Each path is a new rotation, seen through one point. The rows after it are directions, each followed by how far the rotation turns it, in deg/step (0 if it stays put).
Each turn is a multiple of 5 degrees from 10 to 175, or 0.
Each row of a path follows its step; steps can be skipped.
path 1
step 0: [ -7  28 -26 -27 -22 -25  10   2  12 -40   4   0  -6   3 -32  29 -10 -26
 -37  -3  41  -6   6 -14 -12 -17  24  -2 -42 -11   0 -16 -13 -35   3]
step 1: [ -4 -11 -16  -4   2 -39  -1 -28  -9  28   4  31  35  -1 -28  20   3 -31
 -62  24   1  14 -25   1  13 -13  30  -9   2  -9   2  34  10  -9   7]
step 2: [-10  -4  -8  29 -17  15 -22   0   0 -36  19   3  -4  12 -47  18  -4  12
 -40  10  24   4   7 -34  45 -32  21 -20  -1  13   3  -6  25  11  36]
step 3: [ -5  -8  10  15   0 -45  -2 -15  22 -28  -1 -14  -5  -7  15  26  19 -54
 -20  25  -3  16  11  -3   6 -38 -14  -2   2  13  17  32  17  36  35]
step 4: [-10 -17  10  24 -23 -25 -10 -43  35  -3  42   2 -27 -13 -16  16  26   2
 -14 -26   8  -4   3 -21   2 -39  10  30  -9  12  31 -22  24  -6 -18]
step 5: [-16  27  -9  -8 -46 -19  18   1  26 -24  20  24 -12 -16 -21  47  22 -44
 -20   7  13 -46  15  28   1  -3  -8   7  -5 -16  12  12 -11   3  -5]
step 6: [-33 -22  28  30 -34 -10 -11 -39   6  14   6  16  39  -6 -37  15 -18 -23
 -25   8 -26 -30 -10  -3  -4   3  43  -3  -1  -7  24   6   3   5 -15]
step 7: [-21  23  14  -3 -18 -14  24  10  -8 -26  21 -21  -2  15 -50   5 -25 -35
  -4   5  22 -36   5 -25  21   5  27 -10  -3  -2   6 -23  28  31  33]
step 8: [-30 -19   0  -9  -5 -45   7 -20 -33   1  27 -31  -7   1  -2  16 -10 -34
 -20  29 -30  17 -12 -10 -26 -21  10   2 -41  -4  31  14   9  24  16]
step 9: [  0   0 -38 -15 -18   3  -1  -9  -3 -14  56 -19 -27  -3 -28  -2  32  -8
 -14   2   6  11  -8  -5  24 -12  39  11   9 -20  47 -18  41  -2  -8]
step 10: [ -7 -21 -17 -13 -48  -1   7  20  -5 -43  15 -11  28 -16  -6  49  24  -8
  -4  27 -11 -13 -10  21   2 -30   4  11  -6 -16  14  49  17   7   3]
step 11: [-23 -27  14  22 -30 -20  -7  15  46 -23  11 -22  42  -8 -12 -14  18  -7
 -23   3 -12  -2  -9 -30  -2   2  45  10  26  12  27  -3  25  -9 -19]
Speeds:
[ -3  10  -6  -1   4  -4  -2   1 -23   4  -4   6   7  -6  -6  -4 -27 -12
  -9  -5   1   2   3 -11   1   4   2  12   1 -13  -5  -7  -5   0   1]
55
[ 12  16   8   3  -1   0   2  -1  -5   5  -8   0  -8  17   6  -6  -1  22
   7  -1  -3   5   3  -4 -13   1  -2   0  17 -11   3   9 -15   1   1]
0
[ -2   4  -4  -8  -1  -4  14   0  19   6 -12  -7  15   1 -10  13 -11  10
 -11  -6  -2 -12   2  -3  -2  14   4  -4   1   4  -4   7  -1 -10 -12]
65
[  0  -2   6  -7  -3  11  10  18 -18   0   6 -16  11 -10   2  -4  16   0
  -2 -12  -8  -2  -3  -6  -8   8   6   0  -1  -2   9   1   0  12  -9]
20
[ -9  -4  -7  12   1  -4  -8  10   4  -4   8  -7  -5   1   2  -4  -8   4
   0  -2  19   3   8  -3   1  -3   6 -22   5  -6   6 -11  -7   1 -22]
160
[  4  10 -18  -9  -9 -14 -22   6  -2   4  -9 -10   4  -6  -2  -7  10   4
   4   1  -4   2  -4 -11   8 -12   8  -2   1   8 -12   9  -1   0  -1]
40
[  2  16   9  15  -9   0   6  -1   4  13   8  -1  -1 -15  12  -8  -6  -5
   4  -4  -6 -20   7   6   5  -8   3   1  -2  14   0  -4 -14  -1   0]
45
path 2
step 0: [ 23  15 -16  20  29  13  10  28 -22  37 -29  46  34 -17  -7  30  45  18
  11  -1   4  -7 -16   9  13  30  44 -18   6 -23   7  58  19  -9  -5]
step 1: [-48  36 -11  -1  13 -15  53  11  -6 -16  35  20  45   8  26 -10  34   2
  18 -12  12 -14 -44  -8  34  24   9 -16   4  -7 -11  55   7   3  -7]
step 2: [ -2  30 -10  26  44 -32  27 -25 -33  20  17   5  15 -17   9 -24  32  -8
 -56 -12   6 -27   3  -1   6   7  38 -47  16  41  14  34  -3   6  -5]
step 3: [-16  31  42  18  47  16   3  -2 -19  18  13  -1  30 -34 -36  35  61  -5
  33  -6  15  -9 -15  -7   4  14  28 -29  -6  39  -1  22  -5   9  24]
step 4: [-58  32  41 -17  35   3   2  41 -30   6  39  30 -12 -25  17  -2  34  15
 -16 -29  10   2 -26  -5 -13  13   4 -23  30 -12  29  30  -1 -23   9]
step 5: [ -5  39  12 -14  -6  14  11  14 -43  18  -8  33 -25   6  -7   4  36 -18
 -36  -7  33   6   2   5  13  39  62 -25 -11   2  18  43  28  31  -3]
step 6: [-14  47  -2 -20  10  46  25  -1 -13  -9  29  25  25   2 -15   4  12 -18
  19  29  47 -21 -30 -33  36  16   3 -36  14  23  42  30 -11  10  11]
step 7: [  8  12  17 -13  20  10  46 -16 -28  18  13  29  25 -23 -32 -46  20 -11
 -30 -21  21  -2 -20 -19 -28   6  32  -3  57   2  36  31 -12 -24  11]
step 8: [-13   2  30 -26   7  33  50  14 -62  10   5  -2  15 -42 -34  10  26 -17
   0 -14   8 -15 -18  25  27 -16  37   9  12  13 -10  31  14  38  30]
step 9: [-21  41   6 -13  46  14   4  37 -27   0   6  -3  23 -41  20  20  -9 -26
 -30  20   3  -8 -16  -5  29 -11   4   8  22 -13  52  57   9 -11  31]
step 10: [ -7   8   9  25  27  37  27   4   5  21   6 -15   1   3   7 -14  24 -45
 -18  -9  29  15  -8  -8  17  45  67  18  23 -15   5  53  26 -21  23]
step 11: [-44   1 -13 -11  43  46  46  15 -34  28  43 -33  13  21  -7  -4  -6 -16
  10  -4  10 -36  -3 -23  27  -4  36 -37  15  -8   6  16  -4  22   4]
Speeds:
[ 11  21  -6  -2  16   3  -3  11   4   0 -13  -1   8  -3  -2  13  -7   9
   9   3  10  -7  11   1   3   4  -2  10   4  13   7 -12   2   4  -5]
120
[  0  -8  -7  -3 -20   7  -6  -3 -17  -6 -11   8   7  -4  -2   0   4  16
  -6   4   8   4  -4 -18   4  10  -4   7  12  -3   4  -6  -9   9   4]
45
[ 15  -8   9  11  -1  -4   2  -4   4   6 -19  11  -3  -4  -9   3  -1  -4
 -10  -2   5   1   7   2 -11  14  23   7  -9   1  -9   6   0  -1   0]
145
[-11   0  14 -10   2 -12   2   8  11  -7   7   4  17   2  -2  10 -18   3
  -5   8   4  -5  -3 -15  -7   3  -4   5 -11  -4  -1   9 -14  -3   2]
135
[  5   3  -6   7   1 -12  -3 -11  15 -12   1  -8  -5   3   5  -5  -5 -15
  -1  -3  16   6   0 -14  20   4   8  -7   8   3   3   4  -7  10  -7]
85
[ 12 -11  15  -4  10  -4  -4  11  -5  -8  -2  -8  -2 -17 -14   7   5   2
   1 -16  -2   9  -4   0   1 -14  -3  -7   7  -4  -1  -3 -13   5  -9]
80
[ -6   4 -11   8   5 -16 -10  -2   2  -3   5  12   6  -2  10   6  21  14
   1  -7  -2   0  -2  -3  -6   8  -1 -17 -11   7 -13  -5  -4   2  -8]
25
